(in the rows, 128 means zero)
The rows of X fall into 3 groups, which share some directions, and each row is roughly a mix of its group's hidden directions, except some rows that fit no group.
X (116 x 11):
[[ 99 152 159 163 108 110 153 144 108 119  98]
 [110 102 141 123 125 105 158 120 135  89  80]
 [102 150 146 133 170 150  95 112 115 113 161]
 [115 127 105 108 117 107 123  79  87 155 119]
 [121 117 129 111 151 130 104 108 168 159  83]
 [ 91 113 119 155 145 160 156 124 104 145  94]
 [117 124 131 189 135 131 123 124 148 157 164]
 [124 153 122 102 181 130 118 103 151  99 108]
 [153 141 130 122  77 139 146 174 112 120 109]
 [123 135 130 148 123 159 134 164 188 140 127]
 [133  98 118 123 101 125 149 164  83 153 108]
 [168  96 113 128 124 103 138 140 112 107  82]
 [ 97 132 163 101  75 137 113 134 140 135 144]
 [124 116 131 168 164 107 128 122 179 107 126]
 [135 147  89  89 131  96 146 122 127 166 112]
 [142  87 153 139 140 118 112 105 122  77 144]
 [101 122  94 104 137 111 125 145 149  75 138]
 [140 114 163 142 102 150 161 135 170 127 100]
 [129 123 100 135 183 145 133  80 132 132 137]
 [155 120 128 159  89 102 166 140 129 101 110]
 [115 174 128 133 159 102 154 115  94 104 119]
 [117 138 122 180 149 103 166 106 117 132 150]
 [ 83 162 138 111 114 146 154 130 117 154 161]
 [105 126 147 132 104 118 171 132  90 138  88]
 [139 162 123 128 135  96 125  78 151 108 155]
 [126 186 125 155 147 136 139 144 117 156 155]
 [174 155 128 146 133 131 182 137 132 143 122]
 [ 92 140 127 130  92 116 158 123  91 147  96]
 [139  97 122 113  96 155 145 170  98 114 147]
 [133 118 133  97 135 151 183 120  92 108 131]
 [118 104 107  88 142 106 147  92 117  98 104]
 [124 105 160 143  89 135 122  77 119 150 125]
 [123  91 166 138 146  94 112 136 131 149  91]
 [101 126 132  87 163 151  97 103 138 153 118]
 [119 137 117  93 102 135 153 146 131 155  77]
 [114 103 160 155 122 131 181 115 103 111 123]
 [181 117 129 111 151  88 107 136 144 106 128]
 [161 156  92 158 144  99 123 151 155 135 135]
 [107 127 143 103 148 115 100  70 114 146 121]
 [146 135  97 129  92 154 107  85 115 107 111]
 [122 137 128  85 140 110 139  80  95 103 128]
 [102 135 110 134 125 131 181 111 119 174 116]
 [147 112  97  96 111 127 120 145  93 146 170]
 [161 103 111 134  82 128 155 167 135 119 131]
 [ 88 101 166 127 125  95 159 125 108 114 141]
 [134 125 108 105 170 100 123 108 162  99 104]
 [126 130 140 143 185 133 103 127 117 100  91]
 [119 136 119 116 149 172 142 180 155 117 115]
 [109 132 115 117 117  86 113 101 130 143  75]
 [148 102 121 137 103 103 116 113 162 171 101]
 [113  97 119 106 135 149 102 123  81 141  93]
 [142 113 140 138 178 124 150 100 131  87 148]
 [138 110 148 135 156 140 166 148 168  95 114]
 [141  81 131  87  99 151 139 129 135 103 110]
 [118 133 113 165 145 104 111  89 141 172 132]
 [147 168 151 107  96 126 152 139 153 136 163]
 [152  92  92 149 144 120 133 153  86 138 117]
 [ 89  99 135 105 137 148  95 145 119 144  89]
 [174 130 150  96 140 125  97 128 138 110  90]
 [154 100 125  95 143 148  86 122 151 119  97]
 [145 128 118 114 109 145  78 168 158 131 145]
 [138 125 142 148 160  83 122 156 171 117 122]
 [101 176  98 125 119  99 111 139 136 155 104]
 [107 174 141 145 129 129 177 151 107 128 116]
 [ 97 118 105 149 150 177 138 104 153 114 119]
 [139 145 110  96 168 119 113  97 166 109 114]
 [134 100 141 115 117 124 150 104 136 157  70]
 [111 122 145 165 154 118 125 149 180 139 104]
 [136 150 109 101 130  81 140  81 129 143 116]
 [110 155 145 137 126 107 160 138 132 130  68]
 [ 97 156 134 138 104 125 171 133  93 150 104]
 [167 107  93 121 149 119 105 151 153 140  96]
 [144 101 135 146  90 127 105 156 115 117  82]
 [118 124 144 138  81 150 174 153 149 114 125]
 [150  94 115  77 141 131 129  91 111 109 126]
 [ 82 109 114 148 166 152 114 102 150 129 119]
 [ 74 120 126  98 129 162 103 140 114 145 113]
 [119 146 158 166  93 117 118 136 121 162  94]
 [ 90 147 123 156 121 149 157 131 169 106 149]
 [150 153 138 121 112  92 152 123 132 108 181]
 [131 105 120  76 128 152 151 137 130  99  93]
 [130 113 129 116 120  90  86  87 106 112 105]
 [104 123 127 104  75 165 129 114 112 106 144]
 [132 182 136 137 119 141 138 143 103 175 120]
 [149 131 129  67 141 110  97 120 109 135 150]
 [131 109 140 166 139 113  94 134 174 131  97]
 [148 117 130 137 138 165 123 160 151 118 181]
 [141 141 103 100 139  89 135 169 137 162 140]
 [104 152 152 135  98 145 131 165 170 146 120]
 [153 134 126 109 148 129  74 136 162 153 109]
 [136 125 135 103  79 143 114 129  90 165 113]
 [130 123 125 145 125  89 163 116  79 110 154]
 [123 138 133 136 141 126 166 155  89  93  92]
 [ 97 136 110 100 117 171 161 151 111 103 131]
 [124 158 163 133 125 110 141 148 106  87  92]
 [113 118 135 157 144 138 171 166 137 126  87]
 [123 141 160 160 141 117 132  92 142  81 111]
 [114 110 144  80 161 141 116  89 148 135 141]
 [120 135 118 133 112 126 148 165  71 154 149]
 [115 123 165 103  81 120 161 127 109 118 151]
 [130 149 120 133 149 144 152 169 100  82 141]
 [102  96 170  80 123 131 106 126 142 133 117]
 [108 111 112 175 115 124 158 112 101  93 135]
 [174 104 128 127 129 135  94 134 157 120  86]
 [123 175 117 148 147  96  82 132 134 122 141]
 [138 154 123  94  83 147 130 128 140 104 167]
 [104 136 132 138 136 110 132 134  82 178 101]
 [144 160 102 142 173 106 109 133 160 141 113]
 [170 123 153 138 165 130  97 129 161 103 131]
 [128 163 106 112 185 124 105 122 117 116 151]
 [110 103 159 113 138 118 158  79 104 136 147]
 [116 152 122 167 132 127 173 144 161 105 147]
 [129 157 123 126 186 120  98 104 125 101 138]
 [128 148 141 146 156 149 181 134 107 114 159]
 [133 125 155 139  88 144 135 125 103 178 103]
 [117 128  98 133 181 138 151  92 105 129 144]]

Here is one row of each group, with its name. Which group are the others in?
[ 69 134 120 113 161 147 139 115 142 122 157] : C
[105 136 151 170 109 123 163 117 108 162 110] : L
[114 126 155 147 111 127 172 128 127 100  81] : T

[174 100  98 127  99  96 114 126 141 151 129] : T
[118 111 138 166 154 124 105 131 174 142  95] : C
[107 139 140 189 135 116 130 108 151 159 132] : C
[128 133 133 107 151 123 123 102  80  83 150] : T
[149 131 104  90 156 141 104 122 136  94 164] : T
[ 74 133 115 125 149 151  99 102 124 157 139] : C
[107 163 137 172 143 127 144 162  95 132 137] : T
[123 102 155 132  86 114 138 161 139  87 112] : C
[ 92 172 138 125 133 127 126  95 137 146 170] : T
[133 150 143 178 137 123 105 115 166 112 157] : T
[117 113 154 116 147  83 126 152  90 155 112] : C
